The rows of M fall into 4 groups, which share some directions, and each row is roughly a mix of its group's hidden directions.
M:
50,32,16,-26,-27,-33,3,5,47,10
-25,-20,-26,4,9,62,-39,5,-31,25
11,-70,-32,14,13,25,-1,37,-1,20
-44,37,38,-39,-20,7,16,10,7,-40
-49,-19,-5,-19,-45,-39,-28,1,-36,5
4,-38,-11,16,2,1,63,27,8,-46
-4,4,34,12,46,41,-36,42,-22,8
36,-3,-29,-12,-24,12,23,10,34,63
8,11,-17,19,-11,48,41,-6,34,-51
-53,-11,39,22,-3,-49,-7,-28,9,-23
-14,62,-3,-22,-3,16,27,-28,46,-17
-70,-3,15,-21,-36,-39,3,-14,4,11
45,-17,-28,23,-57,3,-34,-17,21,-1
-61,1,3,-11,5,8,-61,5,-33,1
-25,23,29,-27,-22,-25,-62,-9,-28,16
33,-52,35,10,-46,-35,1,1,-5,-8
15,-14,-6,3,-67,-34,-35,-13,-30,18
32,27,29,1,29,-51,4,-2,52,4
-55,-22,-29,0,-26,41,4,-43,-5,-13
-28,-33,-8,63,-32,0,-1,2,-16,39
30,8,9,-29,-2,-45,53,-11,19,39
-46,-43,-25,2,-30,-38,-20,-25,-28,-7
-9,-70,14,22,34,-7,8,37,-20,4
-38,-12,-1,-31,-9,6,20,37,-31,-58
-18,0,-31,0,27,-46,47,-41,26,4
6,-5,-16,50,-4,23,-14,-21,-66,19
-32,30,12,17,-31,29,37,-34,-2,45
47,13,25,32,-16,9,-47,10,0,-45
-15,-40,-14,-42,-63,7,16,-11,6,-23
-28,-25,4,6,-7,-72,7,-4,13,-43
7,43,-6,-5,-66,-8,-19,-28,-23,28
-62,-7,34,27,-18,-42,10,-3,-18,-21
18,-9,-29,-27,57,-33,-30,16,36,-8
-52,-9,27,-6,66,-17,22,0,5,6
12,29,14,-1,1,-4,3,-59,61,19
36,-26,10,-20,10,48,-45,-40,12,-9
1,31,-32,-42,-11,-3,-4,-32,61,11
25,7,30,4,0,-42,66,-23,-1,-21
10,30,0,11,-4,-53,-46,34,-36,10
-33,43,-10,-14,-6,-33,-17,-63,-1,-10
4,-11,15,28,20,5,-36,37,44,-50
4,17,16,11,-36,-60,38,-33,26,3
-39,-55,-18,9,-23,0,25,44,-14,-22
-65,1,24,37,8,-22,-17,-11,-8,38
-17,41,-19,36,-3,42,21,41,-31,15
30,69,27,-9,28,-1,0,13,-9,-35
-16,14,6,35,50,-14,60,20,17,5
-14,12,13,21,71,50,1,5,7,14
-6,51,11,20,28,50,26,-30,22,-15
61,14,-4,-17,45,5,-22,41,18,-6
59,20,26,-6,-24,-43,-6,42,-4,-2
-21,-43,-40,-2,1,9,-28,-44,38,25
-53,15,-1,-29,10,-1,35,-22,49,-27
-9,35,27,-25,26,53,12,9,-44,-19
26,14,29,15,-37,14,-32,5,-5,65
22,38,-16,-16,62,15,13,-31,31,-7
-34,-22,-10,6,-5,39,-26,21,-45,-48
16,-37,-17,-14,-16,14,-36,-56,-6,42
59,-43,-26,3,-10,-4,-49,8,1,-6
-20,53,-12,25,-11,27,42,10,32,33
63,-12,-33,-6,-15,-11,-45,-26,20,-5
-4,51,16,-1,-22,11,-25,-6,58,-36
48,-2,21,35,-29,-21,-45,-10,-35,8
-63,-38,-16,4,0,-11,-11,14,-31,-41
30,38,-4,-3,6,-7,-56,-55,-5,-12
0,16,-12,37,-21,63,-36,-1,-4,-35
28,-41,23,39,36,7,-13,30,-32,-28
36,-27,46,-31,4,-23,-5,-52,17,5
49,39,43,15,23,10,-14,-7,23,-35
29,-11,16,26,-19,0,-45,-27,-58,17
4,-32,-28,31,34,4,67,-1,-15,9
-13,-45,-36,-2,-12,58,27,-25,-13,-16
35,57,-9,-36,29,10,-18,-30,27,0
-32,48,-6,17,11,41,10,-39,11,-39
51,14,-23,-1,4,-1,3,-9,60,41
38,20,-27,0,49,-6,51,-21,-11,-23
34,14,0,28,-27,25,-38,-52,33,-5
50,15,10,17,-9,4,-42,-1,-41,-46
30,-48,-10,-14,-21,31,21,36,43,-15
-47,-10,9,48,-39,-24,-15,2,23,34
-13,-22,8,-22,26,-15,-6,-47,19,63
-23,6,-8,-4,42,20,-15,-2,-15,-74
-46,2,25,24,22,43,-19,13,-29,41
11,9,2,-15,45,-60,2,-1,52,7
-59,20,-22,30,16,-35,4,-6,25,35
7,24,-37,-26,15,-34,-1,-68,-1,5
-41,28,7,38,19,-36,-11,4,41,-37
-22,-50,-2,-19,6,35,11,-57,-3,28
1,-19,-7,44,8,45,-17,4,-59,21
-8,18,16,44,29,-7,-15,39,-59,3
12,8,51,42,9,24,-38,20,16,39
-51,-3,33,44,-28,3,-18,-36,-16,20
39,13,31,12,-13,-31,45,-26,9,45
13,-11,-44,-9,-8,34,-10,-15,-15,69
-9,7,-28,-55,-41,-50,-22,9,4,1
36,37,20,-13,22,39,1,5,-3,-59
22,49,-1,11,-17,47,50,-3,26,10
-25,-26,-30,-23,-6,1,24,-9,54,49
-26,-8,-32,11,11,48,24,-9,22,58
-26,-27,4,-59,-19,6,49,12,8,-30
18,12,-38,18,-35,66,24,18,2,-3
-3,-39,6,35,-21,17,-19,62,31,8
-3,21,-5,31,13,-18,4,2,53,63
18,28,-23,7,13,-31,53,-35,-39,-20
40,9,-19,-32,18,-5,22,49,5,-49
-2,46,-6,19,63,-18,-19,-36,-7,14
-45,22,30,31,5,-30,8,-37,44,-11
12,-1,9,30,-22,-7,-49,-21,14,-63
32,7,1,7,23,-53,-58,24,-14,-7
9,15,8,65,12,43,8,-6,-2,45
-2,-45,17,32,16,-37,6,30,25,47
14,54,-21,-4,-52,1,-33,-11,-30,16
-39,7,-13,-12,36,-36,59,-28,-1,0
35,-8,26,26,-9,17,-7,46,26,-54
-45,11,-25,-22,12,-3,67,24,7,-15
43,-26,-10,34,-13,59,9,33,5,-11
-35,2,-5,-49,-46,-2,1,15,-53,-3
-39,-6,8,35,-30,19,-26,8,61,9
-4,43,-21,-38,52,36,-11,-26,-4,-15
32,-11,-25,-21,-7,64,-28,-18,17,-32
-1,-29,-14,15,-49,-55,-6,-33,-22,-20
-10,-42,-39,-26,-11,-7,-23,-39,11,-47
-59,2,-7,0,2,-17,28,17,1,62
-18,8,13,-13,-31,52,32,-53,-17,-13
13,-39,15,31,13,-13,18,59,-5,42
68,17,-26,3,-24,37,-7,30,-16,1
34,44,21,42,3,13,-19,13,-37,-36
-29,14,26,-18,-22,35,-44,24,-48,10
-41,50,-15,-13,45,31,25,-11,20,-1
19,-14,3,-45,49,28,9,13,-52,-5
-51,7,-27,-7,5,36,46,13,19,37
11,37,5,64,-47,-15,11,-2,-20,-9
57,-3,-26,0,-55,7,-3,3,-21,-36
-20,-42,13,31,7,6,31,48,6,-46
4,-34,2,27,-65,-21,-41,20,-1,11
71,30,15,-7,-26,-17,8,-15,33,15
75,14,-14,-20,-5,35,7,28,-10,10
37,58,-14,24,-10,16,-36,11,-32,-21
28,-21,-18,53,-11,-6,-18,-4,-49,38
-65,11,-9,22,-14,-2,35,-39,-29,-5
39,35,-3,-27,-8,-21,17,-30,24,55
50,2,29,-12,38,-23,-34,-16,43,0
16,-9,22,7,-51,32,22,17,-50,32
27,32,8,-4,-9,30,35,19,31,-57
-16,6,-10,-5,49,53,-23,32,15,-36
-23,-52,13,1,28,-11,25,-16,44,41
30,-12,15,9,13,28,-22,-8,-49,-59
34,-31,29,-38,46,32,-34,-1,-5,-1

In each list below, one row fits none of the groups, and each other row fits one group, some only roughly. Which row is it?
  K_248: -15,-5,-29,0,-33,-44,25,-27,-19,54
  K_650: 0,45,46,-3,39,18,2,49,-11,-16
  K_669: 7,45,-15,-52,30,45,8,-11,-8,25
  K_532: 10,8,-11,-27,72,-27,-2,-21,27,25
  K_123: -20,-12,-3,25,66,9,-14,9,51,16
  K_213: -51,-18,1,-6,54,12,-38,3,11,-34
  K_661: -43,17,12,-53,46,21,18,-18,-6,-20
  K_42: 53,52,3,-27,19,-13,2,41,9,16
  K_905: -7,34,-28,0,-6,64,22,-34,29,14
  K_141: 26,-40,-31,40,-25,5,25,21,16,-44
  K_94: -4,52,20,30,-28,-50,-4,19,-8,33
  K_332: 39,55,7,7,35,-30,30,-4,-25,-21
  K_132: -8,-38,-51,-11,-14,-8,57,27,17,5
  K_637: -28,37,-41,-50,22,27,-26,-21,0,-7
  K_42
  K_738: -56,-26,29,-44,-8,10,-1,21,-38,10
  K_195: 31,-11,18,25,-3,44,23,45,-13,-46
  K_314: -19,25,3,23,-30,5,60,41,-24,21
  K_585: -46,15,-24,14,-44,-19,52,-14,1,-22
  K_836: 25,45,17,4,0,28,-18,-33,-22,-55
  K_363: 22,17,69,19,18,8,6,15,-8,-47
  K_92: 0,-14,-20,-63,22,-7,-43,-34,14,-24
  K_550: 40,-18,6,54,-20,33,16,-14,-28,35
  K_762: -33,-32,-17,1,0,0,-3,29,7,-73
  K_415: 36,-1,38,-3,-8,-5,-62,40,-5,-21
  K_32: -4,-32,16,52,29,13,20,29,4,50
  K_415
  K_768: 43,34,-48,32,-9,1,-28,-12,35,-12
  K_683: -30,-28,-3,28,35,-1,14,32,14,60
  K_830: 46,42,-28,11,-22,28,2,-8,52,-5
  K_313: -44,17,28,22,-42,-33,35,5,-33,4
  K_34: 50,1,6,46,9,13,-48,5,-34,-21
  K_440: -38,31,-23,46,-45,30,20,-18,-2,1
  K_96: 27,-60,-20,44,-19,0,-12,20,23,27
  K_827: 9,52,-31,14,-16,-40,26,-45,6,14
  K_384: -17,11,-1,-11,2,34,-41,-29,-57,36
  K_535: 31,15,-46,-53,-8,-4,43,-5,20,14
  K_333: -2,-28,15,-8,39,12,-47,42,-18,-43
  K_496: -37,-1,-20,11,-34,-36,-15,-48,36,24
  K_827
  K_63: 27,3,49,30,-52,11,-22,37,-1,-4
  K_741: 14,41,-14,-14,9,-20,-61,-19,43,-7
  K_619: 23,-2,5,-14,-14,-18,36,61,-49,-12
  K_640: -40,-36,-29,4,37,-14,6,23,44,-31
  K_632: 11,-21,6,-14,53,-36,-6,23,32,48
  K_673: 20,44,26,-2,-3,-20,65,22,-2,26
  K_708: -50,-14,47,31,3,-3,-45,-3,-29,3
  K_652: -11,-11,2,15,-11,-21,-60,0,52,37
  K_69: -20,-1,-7,-34,-12,22,27,5,-72,-22
  K_627: -24,-39,-39,-4,-8,-10,13,51,15,44
  K_925: -17,-5,14,37,-42,-32,-33,-47,8,-26
  K_274: 66,-30,-32,29,-21,19,17,-4,-22,-9
  K_457: 35,-9,-11,44,15,41,-22,20,32,-40
  K_604: -36,-5,-39,-1,17,-8,-13,62,-38,7
  K_979: 42,-30,1,-48,15,50,13,12,27,9
  K_979
  K_573: -35,-32,3,-12,53,2,-31,-27,10,42
  K_847: -1,-54,36,10,-25,22,20,39,-36,5
  K_739: -30,-7,30,4,-7,15,50,40,-50,-7
  K_942: 21,-4,-38,-2,-11,65,-20,28,-23,-26
  K_50: 11,3,39,33,34,16,-29,49,-25,27
  K_356: 31,31,-36,31,-12,24,-38,29,-6,39
  K_223: -30,4,-25,27,41,49,13,3,-15,45
  K_576: -31,-2,-12,39,16,13,9,35,-28,60
  K_477: 4,12,2,-57,34,13,-59,-22,-4,-2
  K_588: 35,26,46,7,0,17,-19,33,26,-47
  K_939: -11,36,52,20,-7,4,45,-25,35,-18
  K_71: -25,46,19,36,-53,12,-20,-8,15,-27
  K_310: 9,0,-11,30,-28,-64,-5,36,-29,-25
  K_847
  K_972: -17,-34,9,55,-6,-10,-30,23,8,51
  K_543: -40,-28,-25,-21,47,12,-10,-2,4,54
  K_474: 10,12,-34,-17,14,-12,-38,-2,61,39
  K_210: -42,0,-33,-10,26,25,-42,-23,-39,-27
  K_118: 45,-3,40,-28,3,17,23,45,-28,-27
  K_504: 38,69,12,-23,-33,7,-15,-14,-18,2
  K_910: 35,-23,-27,9,-1,-16,-66,12,-26,27
  K_393: 36,19,31,-20,-40,-43,1,5,11,-46
  K_904: -19,-36,22,-4,35,-8,-50,31,-41,15
  K_463: -21,-21,18,23,12,23,28,18,-34,-64
  K_455: 26,2,-37,22,26,-21,-2,-66,20,19
  K_288: -25,-24,-37,-34,50,38,-18,5,-16,-21
  K_504
  K_114: -1,-2,-32,47,16,44,8,41,-2,40
  K_743: 35,-19,-14,-49,28,-17,17,53,-20,2
  K_611: 54,12,-6,-31,12,45,3,-47,-16,-5
  K_127: 17,50,-21,33,-25,-2,-4,-1,21,57
  K_779: 0,-7,-61,-12,36,2,18,3,54,16
  K_735: -54,-6,3,-25,33,-39,26,22,30,22
  K_235: 72,-7,-6,12,-35,16,-7,28,26,-17
  K_399: 21,9,-31,-33,-44,2,11,-7,5,64
  K_938: -37,-16,18,-18,55,36,-18,-8,8,41
  K_791: 32,16,-26,3,-27,-1,30,42,-37,46
  K_611
  K_11: -23,-56,11,48,-14,-28,36,19,-1,-7
  K_644: 29,31,-10,-14,10,-38,35,0,53,-34
  K_190: -20,-15,-37,-23,-2,-61,36,17,14,-25
  K_317: 31,15,-22,3,-29,49,-24,-12,-46,-31
  K_37: -34,-35,31,14,-9,-20,-50,-36,-30,-12
  K_202: 27,31,4,48,-13,-55,-25,8,3,30
  K_204: 38,25,7,1,-41,-29,13,36,22,-46
  K_859: 52,44,14,-19,-5,-10,5,-58,-8,-9
  K_547: 31,12,0,-20,-48,-15,-57,-3,35,-13
  K_45: 36,-50,25,5,44,11,-11,36,-28,7
  K_724: 10,13,-15,-7,-12,47,53,34,-29,33
  K_969: 2,27,9,-17,82,-2,-12,-2,-26,6
  K_238: 37,29,18,-38,-37,18,46,14,-25,-10
  K_45
